Small tables with named rows and columns. After each table, cells are looked up by row and column.

Table tal
	gitira	lenepa	gemetok	pil	vumot	rilit	kufa	rofido	pamade	razepe
nenet	108	92	87	138	119	157	132	156	99	153
gud	160	145	95	133	39	162	96	194	186	116
dezek	190	111	194	152	204	118	149	141	133	124
savita	147	93	90	130	74	184	137	175	128	148
der	76	107	77	124	134	159	159	215	86	133
miz	153	175	100	137	32	144	76	198	215	104
muselen	125	155	193	127	102	144	149	93	175	159
risarud	177	193	95	142	236	120	156	96	99	103
nerora	148	161	108	137	44	151	104	177	203	130
gotaka	126	172	209	103	96	145	158	85	172	137
fireto	171	174	92	134	220	100	152	94	100	114

What is the kufa of nenet in tal?
132
What is the gitira of miz in tal?
153
What is the pil of fireto in tal?
134
What is the kufa of risarud in tal?
156
What is the vumot of der in tal?
134
What is the gemetok of nerora in tal?
108
What is the rilit of risarud in tal?
120
What is the gemetok of muselen in tal?
193
What is the rilit of savita in tal?
184
What is the gitira of der in tal?
76
What is the vumot of nenet in tal?
119
Which row has the largest razepe? muselen

neb:
cols = rog, lozukuz, pori, duruzaz, zut
rez: [4.9, 7.0, 6.0, 8.0, 6.2]
kal: [4.9, 7.0, 5.9, 6.5, 7.9]
lagamu: [4.0, 8.0, 6.0, 7.1, 5.3]
denakil: [8.7, 4.7, 7.5, 6.4, 6.5]
ribido: [5.5, 6.7, 6.9, 5.6, 7.1]
revesi: [6.7, 6.1, 6.1, 6.3, 6.4]
mar: [6.0, 6.1, 6.8, 6.5, 6.7]
zak: [6.8, 6.0, 7.2, 7.1, 6.7]
gozo: [8.0, 5.2, 7.0, 6.2, 6.6]
gar: [2.5, 7.4, 5.0, 7.2, 6.7]
lodifa: [1.8, 8.3, 4.7, 4.2, 7.5]
nal: [6.0, 7.3, 5.8, 6.1, 7.0]
zodazo: [3.3, 7.8, 5.6, 5.5, 7.1]
riz: [7.0, 6.4, 6.1, 9.2, 7.1]

What is the rog of revesi in neb?
6.7
What is the lozukuz of ribido in neb?
6.7
What is the zut of lodifa in neb?
7.5
What is the zut of zak in neb?
6.7
What is the duruzaz of rez in neb?
8.0
What is the zut of gar in neb?
6.7
What is the lozukuz of revesi in neb?
6.1
What is the lozukuz of lagamu in neb?
8.0
What is the pori of lagamu in neb?
6.0
What is the duruzaz of riz in neb?
9.2
What is the pori of gar in neb?
5.0

duto =
|  | sekamul | ren | zodamo | vik | zuga | zesi | fepek |
|---|---|---|---|---|---|---|---|
| lata | -463 | -409 | 49 | -454 | 240 | -5 | 105 |
| teke | 338 | -972 | -585 | -631 | 174 | -654 | -319 |
| miv | 784 | -420 | -835 | -89 | -425 | 688 | -427 |
| dod | -190 | -310 | 48 | -291 | -359 | 114 | -111 |
| pib | -306 | -198 | -128 | -291 | 181 | 52 | -286 |
| dubo | -218 | -392 | 189 | -314 | -271 | 180 | -167 |
| vaditev | -287 | 97 | -300 | -63 | -33 | -289 | -342 |

miv, zuga -> -425
teke, zesi -> -654
miv, fepek -> -427
teke, vik -> -631
vaditev, ren -> 97
vaditev, zuga -> -33
dod, ren -> -310
dubo, fepek -> -167
teke, zuga -> 174
miv, vik -> -89
pib, vik -> -291
teke, sekamul -> 338
Which row has the largest fepek? lata

tapida =
|  | pemar | rud | ruf |
|---|---|---|---|
| sug | 40 | 121 | 163 |
| sadafe | 40 | 128 | 160 |
| sitipi | 206 | 246 | 86 |
| nimuput | 52 | 102 | 174 |
| zuzirur | 100 | 94 | 178 |
| viguv | 225 | 247 | 85 |
| bep | 72 | 237 | 93 |
| soro | 168 | 247 | 87 |
| zezofur | 44 | 200 | 118 |

zezofur, pemar -> 44
zezofur, ruf -> 118
zuzirur, rud -> 94
sug, ruf -> 163
sitipi, rud -> 246
viguv, rud -> 247
sug, rud -> 121
bep, pemar -> 72
sadafe, rud -> 128
viguv, pemar -> 225
sadafe, ruf -> 160
nimuput, pemar -> 52
sitipi, ruf -> 86
zuzirur, pemar -> 100
bep, rud -> 237
soro, pemar -> 168
zuzirur, ruf -> 178
nimuput, ruf -> 174
bep, ruf -> 93
sadafe, pemar -> 40

nuzune:
|  | zadofed | kulukil | nef |
|---|---|---|---|
| zilab | -17 | 184 | -103 |
| fop | -415 | -387 | -10 |
| fef | -93 | -593 | 535 |
| kivere | -192 | -771 | -206 |
| rup | -284 | -518 | -105 |
| tano | 353 | -122 | -945 |
| pigaral | -41 | -477 | -249 |
| fiduv | -221 | -393 | -207 |
| ger | -224 | -326 | -808 |
| guzo | 329 | 336 | -692 |
| kenof | -382 | -460 | 104 |
| gazo | 304 | 468 | -727 |

nef of gazo: -727
kulukil of kivere: -771
nef of kivere: -206
zadofed of guzo: 329
kulukil of tano: -122
zadofed of kivere: -192
Which row has the largest nef? fef

lum:
	vifope	los	dusuzib	miv	gomilu	sul
vemom	3265	11524	10850	13866	67538	-9227
lonovor	61776	5692	19787	-35373	67538	59380
kinelod	13903	26105	8297	19337	67538	-50391
sel	35180	2776	7020	-13489	67538	45659
golelin	3265	17356	10850	13866	67538	-22948
vopaf	19222	5692	7020	2924	67538	31938
faro	29861	31937	10850	24808	67538	-77834

What is the sul of lonovor in lum? 59380
What is the miv of faro in lum? 24808
What is the gomilu of sel in lum? 67538
What is the los of vemom in lum? 11524
What is the sul of sel in lum? 45659
What is the gomilu of golelin in lum? 67538
What is the vifope of faro in lum? 29861
What is the vifope of kinelod in lum? 13903
What is the los of vopaf in lum? 5692
What is the gomilu of kinelod in lum? 67538
What is the vifope of vopaf in lum? 19222
What is the vifope of golelin in lum? 3265
What is the dusuzib of kinelod in lum? 8297
What is the miv of lonovor in lum? -35373

puz:
,vumoger,badubog,nar,lobivud,zele,pofavu,fif,megi,pipebat
mafamaz,-0.224,-0.211,-0.007,-0.243,-0.366,-0.222,-0.189,0.362,-0.290
gik,0.260,0.039,-0.479,0.157,0.365,0.801,0.106,-0.259,0.740
gokuzip,-0.213,0.503,0.318,0.583,0.115,0.090,-0.189,-0.263,0.226
dat,-0.444,-0.121,0.002,-0.079,-0.571,-0.014,-0.553,0.352,-0.038
kimaze,-0.350,0.466,0.317,0.561,-0.019,0.111,-0.380,-0.219,0.233
romasof,0.015,0.261,0.530,0.063,0.070,-0.441,0.114,-0.210,-0.343
ner,-0.124,-0.519,-0.327,-0.364,-0.392,0.173,-0.235,0.590,-0.017
ref,-0.260,0.291,0.077,0.465,0.056,0.325,-0.340,-0.170,0.418
lirol,-0.161,0.387,0.608,0.219,-0.037,-0.476,0.013,-0.251,-0.354
nozal,0.395,0.075,0.161,-0.074,0.295,-0.233,0.439,-0.259,-0.227

What is the vumoger of lirol in puz?
-0.161
What is the nar of mafamaz in puz?
-0.007
What is the vumoger of mafamaz in puz?
-0.224
What is the nar of gokuzip in puz?
0.318
What is the megi of gik in puz?
-0.259
What is the badubog of romasof in puz?
0.261
What is the badubog of ner in puz?
-0.519
What is the fif of dat in puz?
-0.553
What is the pipebat of ref in puz?
0.418
What is the badubog of kimaze in puz?
0.466
What is the pipebat of kimaze in puz?
0.233
What is the lobivud of kimaze in puz?
0.561
What is the megi of nozal in puz?
-0.259
What is the badubog of mafamaz in puz?
-0.211

bolabov:
,famerob,kanita,kapemef,zelat,kop,pib,gevalo,sil,zovuzed
rofirut,5215,6187,4046,4230,5274,196,5114,3113,6170
zitek,5574,5240,4836,6011,4419,5409,5736,3338,3878
denuz,2387,3877,5510,5367,6131,5154,4016,4754,3240
voba,3028,5358,6996,2579,4682,7604,7434,5532,3551
muz,7083,5659,4493,3665,3103,6011,6340,3939,4588

What is the zovuzed of denuz in bolabov? 3240
What is the kanita of zitek in bolabov? 5240
What is the pib of denuz in bolabov? 5154
What is the famerob of denuz in bolabov? 2387
What is the kop of rofirut in bolabov? 5274
What is the kop of voba in bolabov? 4682
What is the famerob of rofirut in bolabov? 5215
What is the pib of zitek in bolabov? 5409
What is the zovuzed of zitek in bolabov? 3878
What is the zelat of zitek in bolabov? 6011
What is the pib of muz in bolabov? 6011
What is the zovuzed of rofirut in bolabov? 6170
What is the gevalo of denuz in bolabov? 4016
What is the zovuzed of muz in bolabov? 4588
What is the famerob of zitek in bolabov? 5574
What is the kanita of denuz in bolabov? 3877
What is the pib of voba in bolabov? 7604
What is the gevalo of zitek in bolabov? 5736
Row with the largest zelat: zitek

